In the rows, 128 means zero.
One hidden turn or mirror swaps the rows below in pairs. Which row is each named row swapped with?
The rows were stretched afterwards, more along some directions than others.
z_806: [121 117 109 132 159 125 146 121 116 147 114 128 119 138 109 124]
z_472: [125 111 102 111 106 144 164 103  97 131 132 116 134 140 118 137]
z_725: [123 119 107 138 164 127 156 132 107 141 104 127 134 129 108 129]
z_421: [129 109 138 138 122 124 153 123 118 112 115 144 126 135 128 128]
z_797: [135 116 139 118 119 143 196 136 116 119 105 117 103 141 133 125]
z_440: [149 150 133 106 113 136 147 124 108 141 126 117 135 142 114 133]
z_885: [134 113 126 102 122 138 183 131 120 131 112  95 102 156 140 126]
z_264: [121  89 110 113 114 155 165 103 102 131 127 119 115 155 129 135]
z_980: [104 127  98 134 126 133 148 127  91 128 113  99 135 150 120 137]
z_898: [134 112 136 138 120 127 144 129 118 107 121 131 114 124 131 133]
z_796: [121 104 100 116 107 154 165 101 100 128 132 118 126 142 126 135]
z_615: [122 118 104 145 164 131 161 128 113 147 102 142 140 126  99 135]
z_475: [123 109 109 143 158 138 151 125 105 130 110 132 122 141 117 119]
z_570: [ 93 136  78 137 116 122 142 119 138 115 116 128 147 126 140 149]
z_304: [104 134 101 133 116 116 150 124 139 108 120 127 140 119 134 146]
z_81: [118 103 105 106 113 148 177 108  92 131 131 111 120 143 119 134]
z_347: [119 126 136 134 123 115 147 134 123 115 116 138 132 133 124 133]
z_162: [ 95 135  80 145 126 122 139 124 144 116 113 134 146 117 141 149]
z_185: [142 110 145 109 121 140 191 137 112 122 111 110 101 149 132 110]
z_267: [137 114 145 117 116 141 191 128 106 126 115 116  93 142 136 113]
z_217: [132 124 131 112 117 146 186 127  97 118 115 103  98 160 137 116]
z_956: [104 136  89 132 115 117 142 123 141 112 119 129 151 123 140 145]
z_442: [ 92 139  85 146 121 131 137 130 140 125 103 132 150 112 139 147]
z_830: [146 102 137 120 120 147 160 133 118 107 130 113 116 167 147 115]
z_905: [122 116 104 142 148 122 166 107 106 144 115 140 128 137 110 120]
z_487: [114  95 107 155 159 135 163 129 112 143  97 139 137 114 114 123]
z_847: [ 99 131  88 135 114 119 137 130 143 124 118 114 146 116 143 146]
z_140: [143 116 136 114 109 142 183 118 114 123 120 109  92 140 140 114]
z_101: [143  91 135 133 122 152 179 124 116 106 121 117 114 165 143 117]
z_266: [135 120 124 115 119 151 189 121 104 116 111 102  99 145 138 125]
z_896: [ 93 137  77 133 133 118 134 133 144 118 113 125 147 115 134 147]
z_427: [145 154 131 104 114 124 161 118 103 141 134 121 136 159 105 126]
z_930: [116 127  94 143 126 137 167 126  96 134 105 106 140 150 121 139]
z_173: [121 103  95 107 128 133 144 108  94 134 126  87 124 191 135 135]
z_389: [120 105 104 109 104 152 175  99  93 134 133 111 117 151 119 133]
z_139: [107 120  87 143 122 141 146 123  98 126 107  97 139 143 133 133]
z_230: [120 104 100 109 104 146 164 101  92 135 137 110 120 150 115 132]
z_685: [152 136 137 103 118 138 143 131 105 140 131 115 127 144 112 133]
z_662: [134 122 101 111 111 136 165 109 101 140 134 121 138 140 108 139]
z_17: [100 142  88 136 119 118 140 124 142 110 122 128 144 123 144 146]
z_382: [123  90 106 110 108 141 165 103 104 137 138 108 123 153 125 132]
z_702: [122 111 100 150 153 132 175 115 108 134 105 148 137 137 110 117]
z_483: [128  96 135 145 108 154 153 137 118 110 110 117 128 128 159 104]
z_61: [143  88 127 123 113 152 177 113 106 105 129 111 115 182 154 111]

Swapped with z_173: z_483
Swapped with z_797: z_615
Swapped with z_472: z_956

